Each path below is one point turned by a fixed rotation once a step. After each direction that follows a path, write how fast that rotation turns it, in degrees per step (0 if it stays still).
Each turn is a multiple of 5 degrees from 10 to 175, or 0.
Each row of a path follows its step; steps can be skipped.
Path 1:
step 0: [-1.22  1.58  2.68  1.72  0.71  2.25  1.52 -1.40 -2.39  1.03  1.06 -1.09
 -1.51  0.64 -0.51  1.01 -1.32 -0.63  0.71 -2.46 -0.29 -1.77 -1.46 -0.90
  0.17 -0.75 -1.18  4.72  0.31 -2.49  0.09 -0.51 -1.46  0.47  4.58  0.05
 -0.97  0.47 -0.78]
step 1: [ 1.28  1.60  0.78 -2.02 -0.93 -0.83  0.57 -0.04  1.89 -1.15  3.11 -1.86
 -0.62  0.75  2.24  1.50  1.36  1.45 -1.36  1.59 -2.48 -3.48 -1.51  0.45
  1.20  1.56 -0.41  3.44  2.14 -0.27 -0.18 -1.68 -0.60 -1.29 -0.12  1.37
  1.24 -3.16  1.68]
step 2: [-0.61  1.12  3.00  2.50 -1.94 -1.99 -4.21 -0.02 -0.87  0.59  0.71  0.16
 -0.06 -0.01  0.89 -1.50  0.32 -0.62  1.89 -1.16 -2.12  0.72  1.30 -0.17
  1.65  0.82 -2.52  1.54  0.69 -0.71 -1.11  0.61 -3.76  2.74  0.37  1.17
  2.94 -0.93  0.82]
step 3: [ 0.68 -0.20  0.76  1.63 -0.04  0.47  0.94  3.05  1.30  0.07 -1.10 -1.38
  1.00  1.79  1.42  1.61  1.47 -2.20 -1.51  3.22 -3.03 -1.39  2.64  1.01
  0.95  3.07 -3.19  0.70 -1.01  0.62 -0.52  1.57  0.50 -1.21 -1.56 -0.37
  2.76  1.72 -1.24]
step 4: [-0.76  1.92  0.46  2.84 -1.65  0.99 -2.10  2.29 -0.80 -1.66 -0.42 -1.33
 -0.07 -0.04  0.37  1.62  3.63  0.19  1.45 -4.17 -0.03  1.21  1.69 -1.44
  0.31 -0.89 -1.20 -0.03 -2.52  0.57 -1.33 -2.06 -1.12 -2.79 -0.76 -2.46
 -0.57  1.51 -0.67]
step 5: [ 3.56  0.42  1.01  1.55  3.62  0.55  0.30 -0.12  1.10  0.74 -1.34 -3.61
  0.04  0.04  1.32 -1.74  0.98 -1.22  0.55 -1.43  1.26 -1.51  1.73  1.02
 -2.36  2.07 -0.36  1.51 -0.09  0.31  0.75  0.71  0.56 -3.22 -1.92 -1.93
 -2.10 -2.47 -0.65]
step 6: [ 0.57 -0.23 -0.07  2.31  2.96 -0.62  0.82 -1.92 -1.41 -1.74  0.80  0.90
 -1.50  0.16  1.13 -1.07  0.22  2.36  1.19 -3.26 -0.11 -0.17 -1.21  2.16
 -0.45 -2.71 -2.48  3.87  0.70 -1.06  0.98 -1.64 -0.41  0.18 -1.77 -1.76
  0.27  3.29  0.45]
step 7: [ 1.63  0.57 -2.92 -0.25  1.67 -1.03  0.43 -0.52  1.79 -1.07  1.88 -1.59
 -0.89  0.19  0.98  0.20  1.62  1.19  0.50  1.85 -1.44 -2.57 -1.61  1.57
 -1.39  0.82 -4.40 -0.97 -1.27 -0.09  3.40  1.12 -2.66  1.59  0.79 -0.33
 -1.96 -1.89  1.57]
step 8: [ 0.09  0.80  1.54  0.16  0.94 -5.50 -0.46  1.97 -0.40 -2.47  0.71  2.26
  0.74  0.80 -0.90  0.61 -0.41  1.89  1.24 -0.76 -0.39  0.90  0.04  1.11
  1.37  1.03 -0.99 -0.34 -2.00 -3.34 -1.54  0.82 -2.69  2.32 -2.75  0.99
 -1.73  0.73 -0.18]
Speeds:
[ 0.33 -0.39  0.18  0.09  1.24  0.13 -0.71 -0.72  0.05  0.37  0.74  0.88
 -0.57 -0.01  0.09 -0.37 -0.22  1.03  0.14  0.62  0.27 -0.72 -0.34 -0.95
  0.52  0.28 -0.49  0.31  0.25 -0.06  0.79 -0.99 -0.19 -0.16  0.14  0.32
  0.39 -0.29  0.25] | 65
[ 0.77 -0.94 -0.12  0.36  0.06 -0.11 -0.04 -1.23 -0.48 -0.17 -0.66  0.16
 -0.05  0.67  0.05 -0.19 -0.73 -0.25  0.73 -0.62 -0.70  1.04  0.21  0.52
  0.82  1.01  0.01 -0.10  0.89  0.21 -0.10  0.33  0.20 -0.27 -0.22  0.41
 -0.01 -0.19 -0.02] | 110
[-0.68  0.32 -0.23 -0.57 -0.04 -0.63  0.72 -0.57 -0.61  0.08  0.19  0.03
 -0.62  0.16 -0.04 -0.58 -0.20  0.38 -0.45 -0.29 -0.65 -0.86 -0.55  0.58
 -0.45  0.03 -0.33  0.36  0.11  0.53 -0.60  0.63 -0.96  0.24 -0.08  0.88
 -0.18 -0.14  1.36] | 60
[ 0.50 -0.68  0.98 -0.13  0.08  0.50  0.64 -0.43  0.42 -0.56  0.15 -0.16
 -0.50 -0.12 -0.12  0.50  0.34 -0.83  1.10  0.11 -0.06  0.01 -0.82  0.32
 -0.78 -1.25 -0.36  0.22  0.11 -0.38  0.02 -0.52  0.38  0.54 -0.30  0.67
 -0.21 -0.69  0.25] | 60
Path 2:
step 0: [-0.32  2.36 -1.44  0.81 -0.02  0.10 -0.34 -0.71  0.63 -0.23  1.75  0.50
 -0.08 -3.30  0.33  0.52  0.04 -0.59  3.19  1.36 -1.19  2.30 -0.39 -1.36
  1.81 -1.72  0.67  0.27  2.04 -3.26 -0.42  1.00  1.37 -0.76  0.18  3.29
  0.64 -1.61  0.25]
step 1: [-2.13  0.76  0.18 -1.52 -1.35 -1.15 -0.37  3.34  0.30  1.50 -1.01  1.05
  0.03 -1.03  1.48  3.01 -0.55  3.16  1.21  0.63 -0.41  1.79 -1.13 -0.60
  1.02 -0.13 -1.56  1.77 -0.14  0.91 -3.69 -0.71 -1.14 -0.53  0.56  1.15
 -0.06  1.51  0.99]
step 2: [ 0.31 -0.31  0.44  1.03  2.38  0.75 -1.65 -0.50  0.29 -0.07  2.20  0.45
  1.93 -0.09 -0.62  2.81 -1.41  2.65  1.44  0.83  0.03  2.26  1.15 -0.42
  0.04 -0.22  1.19 -1.08  2.59 -0.02 -1.78  0.41  0.57 -1.17 -0.92  1.39
  3.98 -2.30  0.46]
step 3: [-1.10  0.48  0.57 -1.45  1.93  0.12 -0.18  0.25 -1.02  1.55 -1.54 -0.46
 -0.43  0.60  1.46 -0.75 -1.02  1.71  3.32 -0.91  1.64  0.01  0.12 -1.60
  3.00  0.92 -0.33  2.54 -1.14 -2.16 -2.34 -1.52 -1.35 -0.32 -1.01 -0.76
  2.93  1.70  1.02]
step 4: [ 0.86 -0.44 -0.43  0.91  0.65  0.79 -0.69  1.80  1.72  0.42  0.01  3.78
  0.08  2.67  1.26  0.61  0.01  2.43  1.51 -0.21  0.60  0.43  0.27 -2.00
  1.06  1.47  2.23 -0.47  0.23 -0.56  2.30  0.06  1.27 -0.40  0.88  3.46
  2.44 -0.96  0.01]
step 5: [ 0.56  0.98 -1.10 -0.55  1.25 -0.81  2.13  0.00  1.19  0.91 -0.42 -0.45
 -0.10 -0.15  0.26  0.94 -0.72  2.68  2.67  0.17  1.27 -0.65  2.91  0.94
  1.94  1.39  1.06 -1.09 -1.06  2.10 -0.50 -2.84 -0.65  0.56  2.21 -1.76
  1.78  3.34  0.22]
step 6: [ 0.64 -0.53 -0.41  0.30  2.87 -1.93  2.31 -0.31  0.69 -1.30  0.63  0.50
  1.14 -0.17 -0.45  0.23 -0.27 -1.76  1.03  0.81  0.66  1.02  2.28 -2.25
  1.01  1.13  1.15 -0.07 -1.43 -2.49  0.90 -0.25  2.28  0.79  3.00  2.98
  1.43 -1.63  2.14]
step 7: [ 0.20  1.53 -2.59 -2.14  0.66 -2.52  1.32  0.85  1.70 -2.06 -1.64  0.21
 -0.86 -0.96  0.88 -0.17  1.02  3.16 -0.28 -1.49 -1.02  0.86  0.44  0.22
 -0.69  1.94 -0.43  2.41 -3.01  1.77 -0.88 -2.43  0.44  0.74  0.20  0.71
  0.50  1.00  1.71]
step 8: [ 1.98  0.14  1.49  0.47  2.20  0.49  0.15 -0.10  1.35 -2.38  1.77  0.57
  1.66  1.46 -3.04  0.24 -1.76  1.38 -1.74  0.53 -0.44  2.44  0.80  0.94
 -1.07  2.26 -2.22  0.10  0.42 -0.17  0.81 -0.74  2.25  0.16  2.40  0.64
  2.02 -0.41  1.87]
Speeds:
[-0.61  0.29  0.93  0.34 -1.14  0.31 -0.01 -0.69  0.57  0.67 -0.01  0.91
  0.81 -0.54  0.28 -0.23 -0.26  0.01  0.32  0.09 -0.79 -0.38  0.21  0.98
  0.09  0.06 -0.22  0.05  0.19 -0.56 -0.88 -0.22 -0.37  0.42 -0.54  0.21
 -0.34 -0.90 -0.16] | 25
[-0.28  0.07  0.59  0.67  0.78 -1.19 -0.17  0.19 -0.01 -0.08 -0.03 -0.26
 -0.25 -0.19 -0.23 -0.38  0.18 -0.92  0.72  0.20  0.01  0.50  0.18 -0.37
  0.48  0.21  0.41  1.50  0.15 -1.13  0.33  0.09 -0.25  0.50 -0.32 -0.27
 -0.54  0.01 -0.82] | 120
[-0.56  0.35  0.24 -0.32 -0.45  0.18  0.62  0.86 -0.39 -0.20  0.01 -1.09
 -0.24  0.17  0.27  0.17 -0.33 -0.40  0.89 -1.12 -0.45 -0.63 -0.23 -0.11
  0.13  0.60 -0.49  0.38 -0.42  1.06 -0.70 -0.72 -0.75  0.48 -0.02 -0.26
 -0.02  0.44 -0.34] | 175
[ 0.25 -0.22  0.25  0.70 -0.01 -0.12  0.12  0.09 -0.15 -0.79  0.75 -0.14
 -0.10  0.96 -0.39  0.45 -0.27 -0.35  0.08  0.16  0.16 -0.74 -0.44 -0.23
  0.42  0.36 -0.84 -0.34  0.30 -0.23 -0.18 -0.12  0.69 -0.43  0.64  1.07
  0.08 -1.43 -0.95] | 175
[ 0.48  0.49 -0.02  0.24 -0.29 -0.55 -0.03  0.05  0.21  0.75  0.39  0.84
 -0.43 -1.07  0.80  0.21 -0.46 -1.22  0.15 -0.34  0.31 -0.86  0.30 -0.01
  0.25  0.43  0.24 -0.57  0.05  0.19  1.00 -0.42 -0.08 -0.99  0.62  0.09
 -0.05  0.57 -0.22] | 60
